[ 0.00 -6.31 -5.74  0.94 -7.38 -6.80 -5.18 -5.70 -6.03 -6.49 -8.53 -0.47
 -7.63 -2.94  0.54 -9.34 -7.21 -1.01 -0.03  0.65 -5.11 -1.86 -6.29  2.81
 -5.92  1.63  1.13 -1.68  0.44 -0.03 -0.44  1.03  1.26 -0.90  2.74  0.25
  1.14  2.45 -2.20  0.50 -2.04 -1.27] : tumuz
[ 0.00 -6.31 -5.74  0.94 -7.38 -6.80 -5.18 -5.70 -6.03 -6.49 -8.53 -0.47
 -7.63 -2.94  0.54 -9.34 -7.21 -1.01 -0.03  0.65 -5.11 -1.86 -6.29  2.81
 -5.92 -5.36 -1.44  2.51 -4.37 -5.45 -1.77 -4.63 -4.71 -0.39 -8.91  0.14
 -7.49 -7.02  0.81 -1.73  0.96  0.77] : rogab
[ 0.00 -6.31 -5.74  0.94 -7.38 -6.80 -5.18 -5.70 -6.03 -6.49 -8.53 -0.47
 -7.63 -2.94  0.54 -9.34 -7.21 -1.01 -0.03  0.65 -5.11 -1.86 -6.29  2.81
  2.23  4.64  5.81  1.42 -0.39  2.79  2.77  5.20  1.24  1.62  2.28  0.71
  0.74  5.76  6.95  2.77  2.59  5.04] : fefe
[ 0.00 -6.31 -5.74  0.94 -7.38 -6.80 -5.18 -5.70 -6.03 -6.49 -8.53 -0.47
 -7.63 -2.94  0.54 -9.34 -7.21 -1.01 -0.03  0.65 -5.11 -1.86 -6.29  2.81
 -5.92 -5.36 -1.44  2.51 -4.37 -5.45 -1.77 -4.63 -2.78  1.57 -0.59 -1.78
  1.67 -0.66  0.39 -1.37  2.68 -1.16] : ralu
len: [ 0.00 -6.31 -5.74  0.94 -7.38 -6.80 -5.18 -5.70 -6.03 -6.49 -8.53 -0.47
 -7.63 -2.94  0.54 -9.34 -7.21 -1.01 -0.03  0.65 -5.11 -1.86 -6.29  2.81
  2.23  4.64  5.81  1.42]
28
len: [ 0.00 -6.31 -5.74  0.94]
4
len: [ 0.00 -6.31 -5.74  0.94 -7.38 -6.80 -5.18 -5.70 -6.03 -6.49 -8.53 -0.47
 -7.63 -2.94  0.54 -9.34 -7.21 -1.01 -0.03  0.65 -5.11 -1.86 -6.29  2.81
 -5.92 -5.36 -1.44  2.51 -4.37 -5.45 -1.77 -4.63 -2.78  1.57]
34
len: [ 0.00 -6.31 -5.74  0.94 -7.38 -6.80 -5.18 -5.70 -6.03 -6.49 -8.53 -0.47
 -7.63 -2.94  0.54 -9.34 -7.21]
17
after: [-4.71]
[-0.39]

[-4.51 -0.08  3.93  0.90] = Vamo
[ 1.14  6.63  3.40 -0.02] = Luso
[-3.38 -5.85  0.47  0.26] = Vazek
[ 2.03 -0.06 -6.55 -2.15] = sisi
[ 0.11 -7.20 -1.05  0.99] = pafin
[2.40 1.45 7.06 2.02] = lun
[-0.06 -6.55 -2.32  0.50] = lidav
[-0.10 -6.84  1.61  1.46] = dano
[-2.44  0.57  6.55  0.92] = vuba
[ 4.27  5.57 -2.01 -0.35] = mati
find: [-0.06 -6.55 -2.32]
lidav
len: [ 0.11 -7.20]
2
find: [1.14 6.63]
Luso
after: [2.40]
[1.45]
after: [-3.38]
[-5.85]
after: [0.57]
[6.55]
find: [-4.51 -0.08  3.93]
Vamo

[ 1.48  0.84 -0.48 -0.81 -1.26  8.00]  Tusi
[-0.48  1.79 -0.48 -0.81  1.78  1.78]  vobo
[ 0.84  1.48  0.40  0.80 -4.33 -1.81]  Viru
find: [ 1.48  0.84 -0.48 -0.81 -1.26  8.00]
Tusi
find: [1.48 0.84]
Tusi

[ 2.02 -6.66  1.07 -2.74  2.88 -1.07 -8.47] -> sadel
[-1.97  5.76  0.39  0.94  0.86  2.26  2.12] -> zaf
[-0.30 -2.16 -0.27 -2.36  2.85  3.03 -4.97] -> tud
[ 0.86  1.06  2.23 -4.26  3.83  2.50  3.05] -> ved
[-1.30  7.17  2.06 -4.86 -2.77 -2.05 -3.73] -> kaz
[ 7.88  1.73 -2.56 -1.72 -0.51  0.66  3.04] -> mazof
len: [-1.30  7.17  2.06 -4.86]
4
len: [7.88]
1
after: [1.06]
[2.23]

[-6.57 -0.25 -2.15  9.54]  badef
[-6.72 -5.70 -5.42 -5.69]  gilog
[-7.25  5.85 -5.88  4.47]  rof
[-6.34 -9.23 -2.91 -2.01]  pide
[-7.30  6.07 -6.53  2.49]  Mabu
[-6.19 -6.73 -0.64  7.41]  sur
[-7.45  4.77 -7.60 -2.07]  ver
[-6.12 -9.37 -1.11  3.36]  Foza
[-6.73  1.06 -2.60  9.32]  fug
[-7.37  5.27 -7.47 -0.99]  Dila
[-6.84 -4.90 -5.74 -5.98]  kov
find: [-0.25 -2.15  9.54]
badef
after: [1.06]
[-2.60]
find: [ 1.06 -2.60]
fug
len: [-7.30  6.07]
2
len: [-7.37]
1

[ 4.80  6.71 -1.63 -6.70  1.69  1.88 -3.42  1.31 -2.55] = Nadak
[ 1.07  4.71  2.91 -0.69 -1.91  3.16 -5.52  1.03  0.87] = nole
[ 1.07  4.71  2.91 -0.69 -0.94  4.51  0.69  0.52 -4.05] = miber
[ 2.36  7.18 -0.79 -3.69  0.43  2.64 -0.62  1.15 -3.55] = dos
[-2.99  0.08 -1.73 -2.73 -0.76 -5.35 -3.76 -8.03 -0.93] = senu
[ 3.20  5.66 -0.55 -2.42 -0.19  3.05  1.06  2.01 -5.07] = dad
[ 1.53  4.81  2.50 -1.28 -1.33  3.08 -5.18  1.29  0.57] = degad
[-3.35  0.81 -1.60 -2.23 -0.20 -6.05 -2.14 -7.07 -0.56] = bab
[ 2.36  3.41  3.58 -0.16 -2.63  3.72  1.46  1.01 -4.88] = lurer
[ 0.75  5.98  1.30 -0.26 -3.53  3.75 -4.00  1.83  0.38] = ged
[ 0.57  3.22  2.30  2.00 -2.17  3.97 -2.53  1.53  0.83] = Seser
[-0.91  3.58  3.72 -0.16 -2.63  3.41 -3.56  0.69 -0.61] = leb
find: [ 4.71  2.91 -0.69 -1.91  3.16 -5.52  1.03]
nole
find: [ 3.58  3.72 -0.16 -2.63  3.41]
leb
after: [4.80]
[6.71]

[-2.65  1.57 -1.39 -0.98 -0.34 -0.66 -3.51 -1.41 -7.17 -1.31  1.03  1.42
  1.37] = Zin
[ 0.29  1.61  2.38 -0.21 -0.09  0.64  0.04  0.72 -0.60  0.03 -2.17 -1.00
 -0.27] = zameg
[-0.93  3.01  0.75  1.30 -0.64 -0.18 -3.07  1.82 -0.12  0.11  0.85  0.62
 -1.16] = sor
[-2.65  1.57 -1.39 -0.98 -2.17  0.72  0.64 -1.00 -0.09 -0.60  0.03 -0.27
 -1.38] = tapo
[-3.45  1.92 -1.67 -1.61  0.50  0.32 -1.53  0.27 -3.88 -1.27  2.52  3.18
  2.76] = nemok
[-0.30  4.42 -1.27 -0.10  0.55  1.19  0.21  0.61 -1.24  0.39  0.62 -0.83
 -0.65] = Vus
after: [-0.93]
[3.01]
find: [-2.65  1.57 -1.39 -0.98 -0.34 -0.66 -3.51 -1.41 -7.17]
Zin
find: [ 0.29  1.61  2.38 -0.21 -0.09  0.64  0.04  0.72 -0.60  0.03]
zameg
find: [-0.09  0.64  0.04  0.72 -0.60  0.03 -2.17 -1.00 -0.27]
zameg
len: [-0.30  4.42 -1.27 -0.10  0.55  1.19  0.21  0.61 -1.24]
9
len: [-2.65  1.57 -1.39 -0.98 -0.34 -0.66 -3.51 -1.41 -7.17 -1.31  1.03  1.42
  1.37]
13
len: [-0.30  4.42 -1.27 -0.10  0.55  1.19  0.21]
7

